One hidden turn or mirror swaps the rows below in pairs. Which row is each named row swapped with?
sema: [-10 -14  18  -4   6  28   3   6  -2  15   4  12  18   2 -13 -22 -17]
kebir: [ -5   8  18 -24  -7  18  -8  -5 -14   9  15  -4   0   0  -1 -12   0]
Vabak: [  0  21  16   0  26   1   2  12 -11  13   4   0  14   6 -12 -21  -9]
relib: [  6 -11  22 -12  12  27   3   8   7  19   5   7  19   2 -11 -22 -20]
sula: [ -9  13  20 -24  -6  21  -9  -4 -15   8  15   4   5   1   0  -3   1]
darid: [  4  10   0  -5  12  29 -10  -3 -11  18   2  15  27   0   2  -7   4]
dogeb: [ 0  5 -3 -7 17 16 -2 -3 -9 19  1 22 27  0  0 -7  3]
galim: [  4  11  26 -25  -9  13  -7   3  -9  20  16  -3   2  -4  -1  -6  -2]
Laru: [-12  18  14 -26  -8  17  -2   0 -12  15   9  -7   5   0  -5  -3  -2]
didaf: [ -9  -9  18  -7  11  27   5   7  -2   6   2  10  16   6  -8 -23 -23]
gezu: [  7  15  24 -23  -9  18  -6   6 -11  19  15  -5   7  -2   2  -5  -7]
fabad: [  1  11  23 -25 -14  17  -7  -1 -10  21   6  -1   9  -2   1  -2  -5]
Vetad: [-5 14 26 -5 18 12  3  0  8  5 19 -1 16 -5 -8 -5 16]
zef: [ -3  13  16 -26  -6  19   6  12 -10  18   6 -10   1   1  -6  -7   7]
Lik: [-11  -6  14 -12   7  29   7   7   6  12  -2   2  24  11 -15 -21 -17]
Bot: [  4  16  24 -30  -6  19  -5   0 -14  15   8  -8   7  -3   2  -9  -4]
Romi: [  0  20  24  -4  21  -2   9  10 -11  13   5   1  10   2 -13 -23  -9]
zupum: [ -1   6  23 -27  -4  13  -7  -1  -8  18  16  -1   2  -8   2  -6   0]
funog: [ -2  12  20  -6  19   6   4   9  12   3  16   1  19   0 -13  -9  14]
Vav: [ 1  9 -2 -7 14 16  0  5 -1 24 -4 11 33 -3 -1 -9  6]
zumu: [  1 -12  23  -9   9  20   2   2   6  17   4  12  18   5 -11 -23 -20]
Sonaz: [ -1  15  21  -7  20   8   1   6  11   4  16   3  18   0 -12 -10  15]
Kazon: [  0  14  19  -4  15   5   1   4  12   4  15   2  18   2 -13  -9  18]
zire: [  0  17  25  -4  21  -1   1   8 -10  14   4   2  15   1 -14 -29 -15]
til: [ -1  -1  13 -11   8  28   6  17   6  20  -4   3  17  14 -18 -23  -8]
Tumir: [  1  17  17  -5  24  -5  11   9 -14  15   3   1  13   1 -12 -23 -10]
zasuk: [  9   4  13  -4  -4  11   7   2 -15  -6  -4  -7  21   1  10 -20  -8]
Nafo: [  3   1  11  -2  -2   3   0   2  -7  -5  -5   5  17  13  13 -18  -3]
Vif: [  2  20  20  -6  22  -3   8   9 -12  13   6   1  10   4 -16 -20  -8]
vug: [  0   4   2 -13  17  18  -1  -3 -15  11  -7  19  21  -6   3  -5   7]
Devar: [  0  -4  21  -5   4  32   3  11   9  18  -1   8  22   3  -5 -16 -18]
rura: [ 12   7  10   3  -3   2   6   7 -13  -4  -3  -6  15   7   4 -14  -3]
fip: [ 11  12   9  -9  -2   2   9  -2  -6   3 -10 -11  16   7   5 -18  -2]
Raraf: [  4 -10  17 -16   9  30   1   6  10  17  -2   3  20   4  -4 -20 -20]
vefo: [  7   9  12  -4  -2   5   4   2 -12  -7   0  -4  17   6  15 -21  -5]
tus: [  8   6  -3  -7  21  20  -4   6 -12  13   2  10  29   0  -3  -7   9]
Ganu: [  1  14  22  -4  17   8   5   6   3  -1  13  -3  20   0 -14  -7  17]
funan: [  4   9   3  -4  16  24  -2  -1 -11  12  -1  22  28  -4   0  -8   4]
Zuvi: [  9  -5  20 -11   8  33   2  10   9  15   5   6  22   4 -12 -19 -18]
vum: [  6   2   9  -7  -5  -3   5  -1  -8  -7  -3  -3  15   5   8 -18  -4]

Swapped with Lik: Laru
Swapped with til: zef
Swapped with Vav: fip
Swapped with rura: tus
Swapped with Zuvi: gezu

